rotation ticks, each row followed by its count of ticks:
The counts run from 0 to 154.
[ -1   4  -4  33  27  -7 -19 -13  -6   5 -21   3   7 -26  -8 -19   2  -3
  12 -15 -23  22 -16   2  41   4 -33 -17  -8  -6   9  27   4   7  -4 -18
  -2   9   2  20  -2  -5  -5   7  -8  16   6  -1] => 102
[ 29  19   4   9  -8   8 -30 -22 -13  12   7  -1 -18  -9  -1 -15   6   8
 -10 -22 -11  -9 -23   4  26 -31 -39   2  13 -31  10  -1  -2  17 -15   3
  -9 -22 -17  14 -10 -15   8  18  -1  -8  12  -3] => 21
[ 32  -3  16  20   8  -5 -12  -8   0   4 -33  13  -5  -1  15   8  21  11
   9  -4  -9 -22  15  -7  19  -9 -24 -13   9  20   5   3  14 -19  10  30
 -27   6  12  10  16 -25   0 -11  11 -12  -8  21] => 64
[ -1  14  -2  10  19  10 -21 -13   5   6 -22  15  -7   1 -14 -16  -3   0
  -8  -2 -35 -29  -1 -13  14  22 -31 -10  38   9  10  10 -21   2  -8  13
 -12   7 -33  -2 -12  -6 -12   0   7 -17  16 -13] => 80
[ 32  10 -20   7  -9  14 -18  -8  14  10 -37  -7 -17  -7  -9  10   7  11
  -2 -22  -5  -1 -26   4  10 -21 -36   4 -12 -21  34  11   6 -10  18   2
  24  -7   7   0  19  -6  -4 -13  12   8  -1  21] => 7
[ 38  -6  19  19   0  12 -19 -22  -4   3 -30   0  -4 -11  22  -7   7  -8
   9   5 -13   1  10 -12  18 -13 -34 -18  12   0   5  12  15  -8   8  33
  -1 -25  23   6  15 -22  11 -10  10  -6   9  11] => 62
[  8  21  -3  17 -12  14 -19 -11 -14  30  -5   3 -24  -2   1   0   6  13
   1 -33  -4 -12 -34   3  11 -23 -19   5  22 -32  34 -13  -8   8   0   3
  -1  -5 -14   9  -1   2  -8   8   9  -6  -6  11] => 18
[ 31  12 -17  28 -10  12 -18  -2  21  15 -41  -9 -13  -5  -8   8   9  -5
 -14  -9  -3   4 -28   2  13 -12 -36  -1  -2 -14  18   6   5   3  19   1
  29 -14   6  -6  10 -20   0  -6  19  15  19   7] => 6
[ 18  15  -1  15  -1  -3 -25  10   8  40   0  -2 -11 -16  15  -5  10  26
  -5 -31  -2 -13 -28   2  21 -14 -27  11   6 -13  33 -12   1   2   9   2
 -16  14  -6  11  12 -17  -8  -8  -3 -13   1   9] => 15
[ 27   1  13  17  20   7 -21  -2  11  19 -23 -17  -3  -4   1 -11  34  15
   7   5 -17   0 -35  18  24  -6  -9  -8  -5  11  -5   7   5  13  -1  24
 -12  12   2   2  16 -38  10  -4   5  -8  16   5] => 117
[ 20   7   9   1  10  10 -13  -6 -16  22  -8  -7 -12  -6 -10 -20   1  16
 -16  -4  10 -16 -30   7  16 -15 -32  -3  24 -36   1  11  -7  19 -11  18
 -26  -8 -18   8  -3 -17  -9   7 -14 -21  11 -12] => 25
[ 11  -4  -2  20   1 -12 -36  20 -19   6  12   1  19 -20   3  -2  11 -15
   6   7 -10   5 -26   1  25  -2 -19 -26  13   4   9   6  11 -23  41  16
 -22   6 -22  13 -26   5   4  -4   0  -3   2  15] => 42
[ 22  23 -22 -17  -4  32 -20   8   2   1 -20 -19 -13  -7 -25 -19   2   7
  -9 -14  13 -19 -12  -2   4  -5 -34 -16  16 -17  16  22   8  -8   9  13
  -2   5 -16  -5  24  -3  -2  -6  -6   3  -7  20] => 141
[  9  20 -19   4  -6   8 -33  28   3   9   4  -4   3  -6   4 -17   2  -1
  -7 -12   9 -17 -21  -2  18 -10 -27 -20  23   9   5  12  13  -9  29  13
  -8  18 -15  16  10 -24  -9 -10  -2   6 -21  23] => 146
[-20  15 -11  38  14   8 -26   4 -16  19  -8   5  -3  -6  -6  -2  -2  -4
 -17  -2 -38   5 -25 -17  19  10 -14 -23  13   9   8  28  11   8  19   6
   5  18   0  -2   6 -17 -12  -5  -4  28  -4  15] => 95
[ 12  27 -10  15   3  15 -32 -15  -6  -5 -15   4  -6   2 -17 -15  -6  10
 -28   1 -35 -24  -9 -22 -12   5 -18 -20  10  -1  14  31 -10   6 -13  17
   6   4 -15 -19  -1  -7 -11 -23  -1   0  -6  -1] => 85
[ -9  10  -5  32  15   7 -12 -13 -21   3 -21   1  -6 -21 -19  -4   6   8
   9 -18 -23  10 -17 -12  18  10 -23 -21  -6 -25  26  32   4   0   3 -12
   5  12   8   1   7  12  -9  -2  -9  26 -15  13] => 100
[ 25  -9  -9  -3   5  -8 -12   0  -4  22  -3  -7  -6  -6 -19  -7   4  14
 -15   8   3 -26 -27  24  20  -4 -27  -5  26 -17  10  17 -17   1  11  13
 -23   4 -37  15 -14 -22 -14  10   9 -30  -2   3] => 27
[  8  23  -2  15   3  12 -15  10  -4  41 -14   0 -19  -8  14  -8  14  18
  -7 -21  -4 -10 -32 -10  12 -27 -27   7  15 -12  20 -11  11  10   6  13
 -13   8   8   5  21 -21  -9  -8  -3  -5  12   8] => 14
[ 25   6   5  31  -3  17 -41  -4  -1  14  -4   0  -1   5 -11   8  23   2
   3 -17 -27  -9 -19  24  35 -12  -6  -7 -21 -11   6 -15  -9  -1   0   6
  -9   4 -14  -8 -19 -11  12   0  29   1  -2  12] => 124
[ 14   6 -12  -3   1  16 -30  18   4  30 -19 -12  -4   5 -21 -22  -3 -11
 -12 -15 -12  -3 -13   7  18   0 -36 -13  12 -32  14  -5  -9  13  -7  11
 -17  -7 -17  -6 -20   9  -3 -11  21  -9  15  -3] => 133
[-11  -4  -4  18   8  15 -30   4  -6  24   4   3   1  -6  -2 -11  -4   0
 -24   4 -38   2  -5 -14  16  17 -21 -19  -5  14  31  34   3  -5  19   9
   3  21   1   7   8  -4 -16 -22   2  -3 -15  22] => 93
[ -2  10  -7  37  32 -20  -8   0   0  11 -37   7   6 -14 -10 -15  13  -5
   7  -8 -21  21 -35   7  15  -4 -23 -18  10  -2   2  23   2  21  -1   2
  -4  13  12  21   1 -21 -19  -6  -6   2   8 -18] => 106
[ 14  16  10  16   5  -3 -30 -22 -26   7 -16  11 -11 -10  -2  -4   8  16
  -2 -14 -32 -33  14 -21  14 -23 -26  -7  11  -7  19  -6   1  -7 -27  18
 -15  -1   0 -10  -7  13  -2  -4   7  -6  -8  -6] => 74
[ 11  11 -21  20  10   7 -15  11  23  15 -49  -2  -9   5 -18   5   5  -3
 -22  -8  -5  -1 -25  -3  -7 -15 -30  -4  -1 -17  16  12   3   4  11  11
   4   3  17   0   0  -9 -17 -32  11   3  -5   6] => 3
[ 18   6  -6  26  15  -7 -18   1  -2 -21 -16   6   3 -20 -16  -7  11   6
  27 -16  11   3  -9  -6  17  13 -30 -26  17 -17   7  25   5 -34  20  14
 -24   0  -6  22  -7  19  15  -8 -11  -8 -20   3] => 49
[ -2   4 -12  38  -7 -18 -32   0 -15  16  -3   0   6 -19  -3   0   0  17
 -14  -9 -28  11 -13 -17  20  14 -16 -22 -13 -10  38  26   5   4  14 -10
   6  16  -5  -3   2  -5 -13 -18 -10  13 -13   6] => 97
[ 27   2   6  29 -12  11 -43  -7   4  24  -2 -10  -4   5  -2   3  15   7
   8 -16 -24   2 -24  17  24  -4  -6  -7 -25 -16  23 -12  -9   3  -2  10
  -3   6 -12 -13  -6 -10   7 -19  28  -8  -8  22] => 123
[  9  11 -25 -13  -9  33 -29  14  -2  25  -4 -19  -6 -15  -3 -29  -3 -15
 -10   0   1  -2 -16   2  17 -16 -41 -15  26   2  14  21   9  -6  25  13
   5   0  -8  13  14 -11  -1  -4   6  -3  -2  17] => 144
[ 31   9  11  21  21   2 -15  -8   7   9 -29 -10  -7  -3  -6 -11  34  21
  10  -8 -15  -4 -31  21  14 -10 -13  -1 -24   5   3  13   4   5  -6  19
 -17  26   5   1  20 -37   6 -14   5 -15  -9  12] => 116
[ -4   6  -4  32  21 -12 -12 -12  -6  -4 -17   6   4 -23 -10 -14   3  12
  15 -20 -16  17 -11   2  29  15 -26 -16 -14 -18  21  31   6   0   3 -12
  -7  21   1  10   8  -3  -8  -1 -17  12 -11  19] => 101
[  2  15 -25  -9  -5  23 -31  25  -3  23   3 -12  -6  -7  -3 -22   0  -3
  -8 -10   3 -12 -19  -3   8 -19 -31 -18  19  -1  17  16   9 -13  26  17
  -6  11  -3  15  15  -7  -7 -13   1  -8 -30  31] => 145
[ 19  13 -25  27   2  -2 -18  25  27  12 -38  -4   3   6 -14   6  10   5
  -8 -20   5  -1 -21   5   2  -7 -30  -3 -11 -21  19  10   2   2  17   4
   3  12   6  -5   4 -26 -19 -32   4   4  -8  16] => 4
[ 16   5  11  26  -9  10 -19 -10 -11  20 -24  15  -7  -8  20   9   4  11
  14 -18 -31 -22   1 -26   8  -1 -14 -12  21 -10  37 -28  -3  -4 -12  22
 -11  -3  -5 -12   3   5  -6 -13  11  -3   7  13] => 70
[ 21  31 -26   8  -1  14 -34  20   2   7 -29  -4  -2  10 -28  -7  -3 -13
 -18 -18  -5 -18 -20   9   5 -12 -27 -25  20 -18  -6   6  -7  10   1  11
 -10  -1 -24 -13 -14  -5  -8  -4  14  15   5  -5] => 136
[ -3   5 -10  25  34 -23  -9   5  -5  11 -29  12   4 -16 -16  -8  19  -4
   9 -12 -24   9 -20   8  17  -4 -30 -21  -6  -2   2  30  -1   8   2  -4
 -18  25  10  28  -3 -11 -13 -10  -2   5 -20   1] => 105
[ -2  26 -10  26 -11  15 -28  -2 -15  -1  -4 -14  -5 -26   2  -3  -7   3
   7 -20   6  -2 -29  -4  31  -9 -16 -18  43 -21   6   6  10  -7  18   4
   5 -13 -16  13  11 -19   2   5  -6  24 -11  20] => 151
[ 15  14 -11  21 -14   9 -17  -3 -11  36  -6   0 -24  -8   5   1  10   2
  -2 -24  -6  -2 -34   8  31 -24 -29   6  29 -14  22 -17 -10   7  13  -6
   4  -5 -19  12  -7 -18  -1  10  17   2   9   3] => 17
[ 11   5  15  28   5  22 -27   0   8  31 -24  -5 -10   5  -3   3  25  -2
  11  -5 -17  -6 -43  19  25   9  -1  -7   7 -10   4 -16   0  12   2  18
  -3   8 -14  -5  -4 -23   6  -8  20   0  19  15] => 121
[ 27   4  12  26  -7 -13 -33 -18  -5   2  -9  17   6 -10  15   4   6   3
   7 -18 -40 -15  16 -12  35  -9 -20  -9  12   9  20 -13  -9  -6 -14   6
 -11  -4 -18  -7 -12 -10   1   2  17   2  14   3] => 72
[ 16  12  -5  31  11   3   1 -17   0   1 -45  -3 -16  -6  -8  -3  14  -6
  21  -6 -23   8 -49  10   2  -2 -16 -19  10  -9   3  18 -13  15  -8   3
  16   5  -3  13  -8 -18  -9  -1  13   7   1   2] => 110
[ 26   9  -7   4   0   4 -30 -22 -22  14   8   0 -20  -8 -12 -18   6  19
 -13 -19   0 -19 -18   8  19 -36 -31  -3   5 -37  16   8  -2   5 -15   5
 -14 -10 -11  17  -6  -4   0   9  -2 -18 -16  -1] => 22
[ 21  -8   3  12   8 -12 -18   1  -1   1 -11   1   2 -11   1 -21  -1  -7
  16  -5   7  17 -11 -14   4  -2 -37 -19   9 -13  13  26   8 -20  16  22
 -16  -8   9  32  -5  13   8 -23  -2 -30 -24  -9] => 52
